In the rows, 128 means zero.
One turn moves every row onto another: examples first, then more rows asked
pes: [114  90 113 117 163 106 123 150 116 158 140 119 111 126 110 110 135 115
 172 152 106]
gizib: [157 119 171 109 111 146 138 106 152 132 127 107 149 110 118 105  90 135
 109 118 130]
tasit: [130 125 143 127 146 159 122 181 127 144 123 124 143 130 110 141 154 139
  93 120 160]
mogab: [119 113 124 112 118 108 104 143 135 113 135  82 113 157  98 127 133 118
 161 172 105]
Luz: [136 157 139 169 145 125  90 118 125 115 138 163 125 109 156  84 135 147
 140 152 108]
Zuza: [115 125 132 113 122 119  92 106 124 136 140 136 163 100 161  90 131 179
 128 151 113]
gal: [129 135 143 124 150 149 133 180 122 148 118 119 148 134 116 135 146 136
  95 116 162]
Reko: [118  91 106 118 165 106 131 144 111 151 148 122 112 131 108 114 142 108
 160 158 110]
nabo: [147 119 165  95 118 145 132 123 152 136 136 111 146 113 119 103  75 130
 117 123 136]
kos: [131 108 132 142  88 125 118 123 158 129 152  93 128 105  74 140 105 133
 157 143 119]
nat: [102 130 179 143 165 127 142 120 124 127 116 130 156 147 127 157 151 150
 136 127 162]
vop: [101 139 130 181 112 111 138 113 138  96 173 144 129 115 105 144 132 135
 136 107 134]
tefam: [104 160 127 167 118 124 116 143 126  88 162 127 111 129 135  83 152 150
 112 121 114]
lam: [116  92 112 124 164 106 132 145 120 151 138 128 108 119 114 112 127 108
 174 157 107]
tus: [136 124 143 136 103 125 109 124 157 136 144  90 124  97  81 147 106 123
 151 159 121]
Vetov: [ 96 158 133 172 119 124 111 147 130  96 165 132 108 124 137  83 144 146
 113 126 116]
sepe: [102 157 141 169 119 128 121 145 129  89 161 128 101 129 132  83 142 150
 107 131 108]
logal: [123 129 132 117 121 115 106 103 131 132 138 139 176 112 165  80 122 169
 119 139 117]
zite: [119 111 125 111 123 111 100 140 138  98 127  91 121 153 100 130 131 118
 158 177 100]
Kebe: [118 119 131 112 107 118 104 116 134 105 136 149 173  96 154  87 130 157
 118 151 108]
bomop: [170 128 158 120 139 149 119 135 141 122  93 142 125 162 117 124 108 126
 110 126 153]
Selum: [153 113 156 101 118 148 137 113 154 131 139 125 142 114 131  94  87 121
 105 114 134]
vuzu: [168 118 152 122 149 152 109 137 143 123 100 142 127 165 113 117 103 138
 108 125 152]
Diza: [111  84 127 119 152  91 130 107 132 150 140 119 131 148 140 108 161 176
 164 134 125]
Fuf: [105  74 128 117 143  99 139 112 135 155 126 132 140 139 130 113 150 177
 167 138 127]
Zof: [129 153 146 176 156 127  92 119 121 121 134 156 134 107 155  84 135 138
 139 157 115]
nure: [118  94 111 114 165 104 128 143 125 155 135 121 109 129 111 116 142 110
 170 160 106]
vanet: [112 134 128 185 116 114 133 116 157 101 173 150 111 129 101 133 133 131
 140 105 126]
tel: [123 113 131 112 116 106  99 142 137 106 129  90 110 154  94 127 140 125
 167 170 105]
fav: [127 133 141 122 155 153 125 173 127 147 117 130 140 131 114 141 144 135
  93 113 165]
Guzag: [101 153 137 167 121 121 114 150 125  96 166 123 114 125 133  77 147 152
 104 114 116]
bimus: [136 154 147 173 147 128  85 112 121 115 125 166 124 105 152  97 132 144
 139 148 111]
zilod: [104 130 160 150 151 121 158 117 128 143 121 130 146 138 115 163 154 162
 127 114 163]
rufet: [156 128 173 104 126 149 149 118 138 126 146 110 129 106 104 104  93 131
 103 122 132]
sibi: [109 137 114 186 123 107 138 115 124 105 171 166 128 134 103 136 124 137
 132 121 133]
zoral: [124 115 132 144 102 126 106 122 163 127 151  92 115  94  88 145 103 124
 154 141 109]
kedu: [114 133 162 137 148 119 154 126 131 138 129 139 141 148 115 168 165 157
 140 125 167]
bava: [136 101 131 164 109 134 111 134 159 136 148  88 130 101  81 145 128 126
 158 146 116]
Fofa: [124 121 137 112 121 112 111  92 124 117 141 145 165  98 160  87 121 170
 130 140 115]
Nuki: [173 127 157 116 141 154 112 140 142 121 105 136 133 167 120 125 111 132
 107 120 152]
Lini: [124 130 133 122 153 157 127 175 123 155 119 121 152 124 109 137 141 134
  98 116 158]
Supoz: [107  72 123 117 146 106 128 109 136 148 118 117 116 150 127 101 139 184
 149 143 120]
Gugif: [104  78 138 115 153  96 150 122 137 151 135 124 128 159 140 109 151 166
 158 130 123]
rifu: [170 121 152 117 135 153 118 129 142 116  97 140 127 174 113 124 117 132
 113 123 150]
gezav: [109 149 149 146 149 122 143 124 129 130 127 135 152 146 119 175 158 162
 127 128 163]
Val: [129 154 132 169 148 131  88 114 120 116 130 161 128 102 157  88 130 137
 140 147 111]
dod: [109 147 127 184 108 119 140 114 149 107 161 157 116 121 107 147 136 132
 126 112 129]
Vepot: [119 116 128 112 112 103 107 143 132 101 134  83 119 153 101 123 142 128
 162 176 110]

lam turns into Lini
dod turns into zoral
Val turns into pes
Now find these:
Supoz turns into nat
Zof turns into Reko
mogab turns into Nuki
vanet turns into tus
Fofa turns into Fuf

